(in the rows, 128 means zero)
One turn moves each row of this set onto another row. After a few examples, where does it send each row asked below?
Q_543: [117 155 138 141 113 133 156 140 108 129 141  94 138 119 156 148 153 101
 141 122 148 134 141 114 134]
Q_206: [134 133 121 161 120 142 103 165 132 115 118 120 138 131 107 144 145 171
 154 113 131 133 106 115 136]
Q_793: [129 158 141 119 122 141 160 126  99 135 138  97 139 134 159 130 160 102
 133 131 133 140 138  94 148]
Q_918: [147 131 119 144 133 141 105 149 124 119 116 126 139 149 113 122 155 174
 145 131 106 141 107  97 153]
Q_118: [126 158 145 132 113 130 157 129 103 133 134  95 136 123 157 133 153  96
 133 118 142 138 135  99 138]
Q_567: [135 109 132 102 109 138 144 137 132 121 161  89 141 128 180 131 142 128
 151 103 124 133 127 113 125]
Q_980: [143 130 134 176 122 145  98 119 123 121 131 139 137 145 136 146 138 134
 148 150 117 122  96 116 149]
Q_227: [146 122 113 153 142 151 107 154 124 116 118 117 149 143 110 130 148 164
 148 119 101 150  97 110 149]
Q_571: [126 127 130 104  98 117 134 147 138 126 167  87 130 131 150 128 143 111
 150 102 117 141 147 111 138]
Q_324: [144 138 140 109  96 119 131 150 127 129 172  91 136 136 155 123 132 113
 145 110 115 145 149 109 139]
Q_383: [118 123 124 171 115 130  98 113 136 124 126 131 124 141 120 145 152 127
 149 142 118 125 102 112 150]
Q_356: [116 140 126 116 132 158 141 136 144 114 150 124 138 121 155 106 147 154
 151  92 135 123  84 126 130]
Q_278: [144 139 128 138 120 143 103 147 123 123 111 124 135 140 103 122 153 170
 145 116 122 138 105  89 153]
Q_635: [156 137 144 103 106 131 134 148 121 129 172  95 145 137 169 122 125 118
 144 111 114 141 137 111 137]
Q_943: [129 170 125 120 124 133 124 153 138 127 170 124 139 144 112  94 142 125
 139 109 105 147 117 120 162]
Q_28: [143 137 127 154 117 132 100 152 127 118 108 121 134 130 101 128 143 164
 147 105 131 137 101 100 141]
Q_937: [137 122 134 170 124 155 103 110 124 123 122 133 137 138 132 144 140 125
 148 129 119 127  79 113 147]
Q_956: [112 148 133 134 125 149 160 143 109 127 146  90 146 121 159 155 154  97
 146 120 137 138 133 120 137]
Q_982: [136 127 119 151 136 159 106 163 130 114 126 121 150 134 107 147 146 168
 157 112 118 141  98 118 148]
Q_599: [149 146 122 145 138 142 133 145 126 113 150 123 151 130 166  94 125 144
 136 102 118 135  86 130 120]
Q_897: [131 132 130 169 117 141  96 114 130 128 127 131 135 141 107 140 144 111
 146 130 107 136  95 110 159]
Q_197: [ 97 136 106 126 122 121 135 137 153 114 146 118 122 124 142 102 162 157
 148 111 131 121 116 122 128]
Q_922: [127 146 131 126 136 143 164 131  99 129 140  93 145 136 168 135 160 105
 133 139 121 142 136 103 147]
Q_230: [122 110 126 101 105 125 143 138 141 124 161  84 133 124 161 131 146 117
 153  99 121 137 136 111 128]
Q_273: [113 147 106 137 120 106 128 137 145 122 148 108 127 130 116  87 153 122
 136  96 107 146 115 117 135]
Q_562: [117 123 134 156 117 156 103 111 136 123 127 136 130 137 124 151 153 132
 156 137 124 120  90 113 157]
Q_609: [150 122 141 100 113 140 141 142 122 123 170  94 144 135 183 124 129 128
 148 110 119 136 127 113 130]
Q_130: [122 140 128 136 139 149 167 136 103 127 142  87 150 127 166 148 157  97
 139 125 123 146 131 116 139]
Q_262: [135 142 141 163 118 153  98 121 127 127 140 140 136 147 117 147 142 127
 148 144 113 128  98 113 166]
Q_333: [145 168 125 137 129 131 128 160 127 116 173 130 148 147 151  99 129 150
 137 133 112 134 119 133 143]

Q_118 turns into Q_543
Q_383 turns into Q_562
Q_227 turns into Q_918
And these:
Q_197 turns into Q_356
Q_324 turns into Q_571

One turn moves each row of this set onto another row. After a few examples, where does it send each row asked below?
Q_885: [121 104 140 113 128 137 116  88 123 128 139 104 144 142]
Q_432: [138 138 142 126 106 155 128 128 119 103 130 106 116 112]
Q_757: [116 144 166 117 132 132 132 133 142 136 118 124  99 158]
Q_969: [122 109 162 120 133 114 133  93 126 122 127 106 129 162]
Q_16: [130 112 139 146 131 139 112 139 112 123 133  86 120 119]
Q_80: [139 141 141 102 143  87 117 116 124 120 119 121 113 145]
Q_426: [105 130 126 112 121 141 129 127 124 116 151 131 165 132]
Q_265: [123 112 159 119 132 121 130  92 133 134 131 108 133 162]
Q_837: [122 141 151 134 120 168 111 135 118 143 128 125 137 113]
Q_692: [117 135 141 114 133 144 129 136  99 145 124 141 157 109]
Q_300: [124 119 108 119 110 140 102 110 108 131 144 128 135 132]
Q_64: [139 139 138 102 144  79 126 122 119 115 127 122 122 144]
Q_834: [149 155 144 147 108 105 116 132 112 120 133 135 131 122]
Q_313: [ 98 135 147 116 139 143 131 126 132 128 141 149 143 105]
Q_713: [150 153 137 139 136 102 132 137 130 135 133 114  98 114]
Q_719: [133 141 130 109 136  88 130  96 133 127 140 132 131 136]
Q_977: [117 160 140 131 146 142 116 138 124 136 155 145 150 126]
Q_932: [140 134 140 123 148 122 132 135 125 131 131 107  80 120]
Q_711: [119 159 131 145 132 126 139 143 112 116 131 141 134 103]
Q_685: [125 109 158 115 144 146 145 118 114 131 128 134  97 153]
Q_114: [120 122 130 118 140 116 118 163 105 118 133 122 123 164]
Q_353: [ 99 126 135 131 144 104 115 123 101 118 114 141 123 158]
Q_291: [138 150 144 114 130 133 135 114 121 143 150 160 140 124]
Q_758: [121 134 133 134 103 119 148  98 136 130 152 142 125 129]
Q_246: [122 156 141 131 141 155 154 139 112 132 140 129 149 124]
Q_22: [112 101 129 149 142 126 107 129 109 131 132  98 117 143]
Q_691: [133 128 132 125 147 119 127 140 130 128 133 103  80 127]
Q_804: [122 100 134 149 141 126 110 126 108 139 135  96 112 151]

Q_265 turns into Q_22
Q_16 turns into Q_713
And these:
Q_692 turns into Q_246
Q_969 turns into Q_804
Q_353 turns into Q_685
Q_291 turns into Q_426
Q_758 turns into Q_300

One turn moves each row of this set onto another row. After a few examples, where does it send each row asked below?
Q_633: [119 139 121 102 117 120 139  80 127 168 137 145 137 127 120 114 142 131
 126 117 146 136 127 133 129 134 145 141]
Q_271: [121 120 121 109 119 118 124  82 122 162 124 133 137 151 138 132 129 134
 124 104 133 130 119 139 133 133 162 134]
Q_445: [142 110 134 109 129  92 132 148 148 162 122 142 131 101 150 130 111 139
 117 146 138 125  87 138 127 124 121 116]
Q_99: [110 131 121 103 108 112 115  87 128 156 124 152 127 141 128 116 140 135
 119 107 136 148 120 139 130 128 152 136]
Q_942: [152 106 141 115 130 108 132 141 146 155 110 136 133 113 148 131 100 136
 120 148 126 126  94 153 122 118 136 118]
Q_958: [ 85 122 125 110 133 106 135 111 135  82 122 130 129 118 145 145 133 129
 101 148 148 113 118  98 139 144 110 127]
Q_785: [125 121 126 112 133 119 114 172 122 138 132 152 114 105 150 131 134 129
 111 162 143 131 142 117 114 138 119 109]
Q_151: [124 132 124 103 137 106 122  83 121 164 139 135 138 146 130 125 142 133
 116  99 141 132 109 119 119 131 150 128]
Q_509: [103 132 135 113 135 129 156 103 134  79 121 124 130 117 134 134 123 127
 109 158 142 117 136 115 131 141 117 136]
Q_147: [129 119 125 117 101 113 135 103 145 112 110 151 120 111 118 128 140 135
 115  72 134 126 132 122 138 123 133 130]
Q_414: [127  99 127 116 137 123 106 168 117 134 125 131 129 124 165 150 121 126
 116 155 134 116 139 127 119 131 141 107]
Q_619: [ 84 123 129 105 127 119 124 108 139  70 114 135 134 124 130 132 140 121
  99 154 140 123 125 118 132 124 121 127]
Q_392: [151 114 138 111 135 117 143 139 147 160 114 146 138 100 130 119 117 127
 118 157 130 122  98 149 114 116 129 119]
Q_37: [147 120 138 134 115 124 115 127 143 104 122 110 149 136 127 146 112 114
 134 140 145 124 127  75 144 130 134 121]
Q_689: [127 112 130 109 122 130 120 163 124 136 136 135 133 104 145 134 122 120
 127 174 144 124 158 139 126 125 138 120]
Q_906: [ 94 137 129 120 143  73 116 137 118 137 156 125 125 124 114 147 142 140
 113 131 122 121 109 134 126 149 136 107]
Q_332: [ 95 119 133 115 128 116 137 107 134  72 116 117 129 133 154 148 114 132
 110 147 138 117 128 119 143 140 127 134]
Q_52: [115 132 114 107 123 111 136  88 122 176 132 150 128 133 137 127 143 138
 118 106 145 129 112 116 129 149 137 133]
Q_963: [130 110 129 134 100 132 100 134 147 102 102 134 140 139 124 140 131 112
 125 142 136 129 123  80 144 125 133 116]
Q_882: [138 119 136 105 154 115 117 164 118 135 152 121 136 111 146 136 125 122
 117 160 148 119 142 116 110 126 132 108]
Q_111: [134 106 135 103 123  96 117 146 153 154 118 146 137 102 136 121 118 130
 115 151 136 133  89 150 125 107 131 115]
Q_245: [ 96 134 133 129 116  92 119 137 120 128 133 134 111 132 120 143 125 146
 123 136 109 135 124 163 137 151 147 120]
Q_321: [142 128 135 134 123 130 113 133 143 106 113 134 137 131 118 133 135 114
 120 139 140 127 119  63 127 134 120 113]
Q_224: [133 113 119 122 113 118 148 102 137 127 112 144 128 110 124 141 143 132
 115  72 138 105 127 107 136 134 129 128]
Q_876: [ 91 138 130 115 126  97 126 131 124 136 148 135 135 113  88 131 151 126
 120 152 122 124 130 157 127 133 143 116]
Q_946: [135 124 125 108 110 111 146  97 144 120 130 137 139 101 107 128 143 125
 120  80 148 116 135 116 138 118 132 133]
Q_207: [146 132 142 132 107 133 117 127 148  97 117 128 139 127 110 124 121 114
 131 148 143 140 136  84 135 125 129 123]
Q_838: [105 124 133 127 146 111 129 128 113 137 137 117 138 138 104 152 136 127
 120 140 105 108 124 158 120 142 158 112]
Q_320: [133 119 126 133  98 127 121 132 147 115 116 131 144 118 123 141 127 113
 132 150 151 122 128  73 151 138 121 124]
Q_372: [137 121 129 111 121 101 130 100 140 110 126 132 131 118 120 134 138 132
 113  65 138 119 122 110 130 118 135 124]
Q_621: [101 125 136 110 154 124 138 102 131  74 120 119 138 132 134 141 133 121
 100 147 136 111 123 107 119 132 125 123]
Q_334: [134 105 124 117 109 121 139  95 141 117 114 131 142 117 118 142 136 125
 122  75 136 108 134 127 142 116 147 132]
Q_268: [144 105 137 106 145 104 124 143 147 158 119 139 146 109 133 126 122 124
 110 148 132 119  85 142 112 107 133 108]
Q_548: [105 140 127 135 134 108 153 133 114 148 137 136 117 117 111 146 135 139
 122 146 113 113 128 146 126 168 133 120]
Q_141: [129 117 139 106 135 116  94 166 123 118 134 136 123 121 145 125 123 124
 115 157 137 142 144 137 112 114 140 108]

Q_147 turns into Q_334
Q_207 turns into Q_963
Q_141 turns into Q_414
And these:
Q_906 turns into Q_548
Q_271 turns into Q_151
Q_332 turns into Q_621
Q_942 turns into Q_268

One turn moves each row of this set onto another row. After a few examples, where does it send each row asked below?
Q_199: [123 132 131 165 138 109 145 142 142 120 128 129 143 137 128 138 138 156
 135 121]
Q_73: [131 141 157 123 152 132 136 113 130 121 135 127 117 115 127 124 118 140
 132 171]
Q_544: [144 142 146 150 118 134 144  87 119 122  96 125 132 126 134 124 131 123
 149 127]
Q_175: [140 125 142 141 113 139 139  98 121 126 104 123 115 101 132 121 147 102
 140 126]
Q_863: [138 143 147 124 131 126 113 126 108 134 126 119 126 136 123 164 158 130
 110 134]
Q_139: [136 159 109  89 130 121 120 123 121  99 128 136 123 134 115 136 106 119
 132 134]
Q_4: [125 119 123 129 116 125 130 122 143 115 110 129 126 105 121  81 109 112
 134 142]
Q_888: [142 121 100 128 108 119 124 103 113 100 125 131 146 137 141 119 120 123
 134  93]
Q_787: [134 136 156 149 144 125 155 127 143 119 131 129 118 121 129 129 133 151
 143 152]
Q_65: [120 109 127 131 126 129 119 112 113 142 127 112 119  84 132 133 145  98
 122 115]
Q_347: [123  90 131 143 145 127 115 130 118 136 126 122 122 138 165 110 135 125
 152 108]
Q_144: [139 119 146 132 148 133 117 128 129 122 131 150 136 176 118 131 114 125
 143 118]
Q_101: [114 144 125 119 130 129 141 155 131 132 121 120 115 101 157 105 110 110
 118 123]
Q_293: [115 106 139  80 157 113 119 111 117 133 119 137 118 136 124 122 124 102
 147 122]
Q_214: [114 132 129  80 135 117 107 142 118 135 113 113 147 147 126 116 110 111
 115 135]
Q_500: [124 131 147 148 105 143 149 116 126 104 114 121 140 133 134 134 112 123
 109  98]
Q_479: [114 109 120 122 116 127 118 113 107 151 139 108 125  92 131 135 133 110
 113 113]
Q_899: [114 121 120 113 150  97 131 155 140 145 146 121 130 109 120 112 112 137
 140 125]
Q_145: [107 138 126 109 137 106 132 160 137 143 148 126 124 104 116 119 119 137
 132 116]
Q_649: [130 127 107 129  99 111 133 110 113  99 130 136 138 129 147 125 126 122
 123  91]
Q_481: [110 155 153 103 149 132 138 124 130 112 105 129 129 126 128 142 144 132
 106 140]
Q_419: [113  91 126 125 153 109 123 138 129 151 139 121 131 130 146 108 125 129
 159 125]
Q_667: [121 129 149 135 149 117 131 122 119 123 142 134 166 161 153 136 123 140
 108 126]
Q_489: [145 135 146 122 150 129 111 112 107 142 128 122 134 134 118 160 158 123
 117 139]
Q_68: [129 111 144  98 155 126 110 101 109 146 127 135 133 146 118 143 139 104
 143 136]
Q_913: [134 163 104  89 128 116 121 125 114 121 131 138 129 142 121 140 107 126
 125 134]
Q_597: [136 137 122 107 119 130 135 123 140  94 122 138 114 117 117 101 107 117
 138 145]
Q_794: [110 123 136 123 132 134 123 117 109 154 125 112 156 117 155 116 124 117
 134  85]
Q_480: [139 110 117 131 128 131 114 114 122 114 132 143 150 172 133 119 113 124
 154 110]
Q_483: [116 131 121 156 130 109 138 134 137 131 129 131 153 141 129 136 144 162
 124 115]

Q_73 turns into Q_144
Q_139 turns into Q_489
And these:
Q_175 turns into Q_419
Q_667 turns into Q_500
Q_145 turns into Q_913

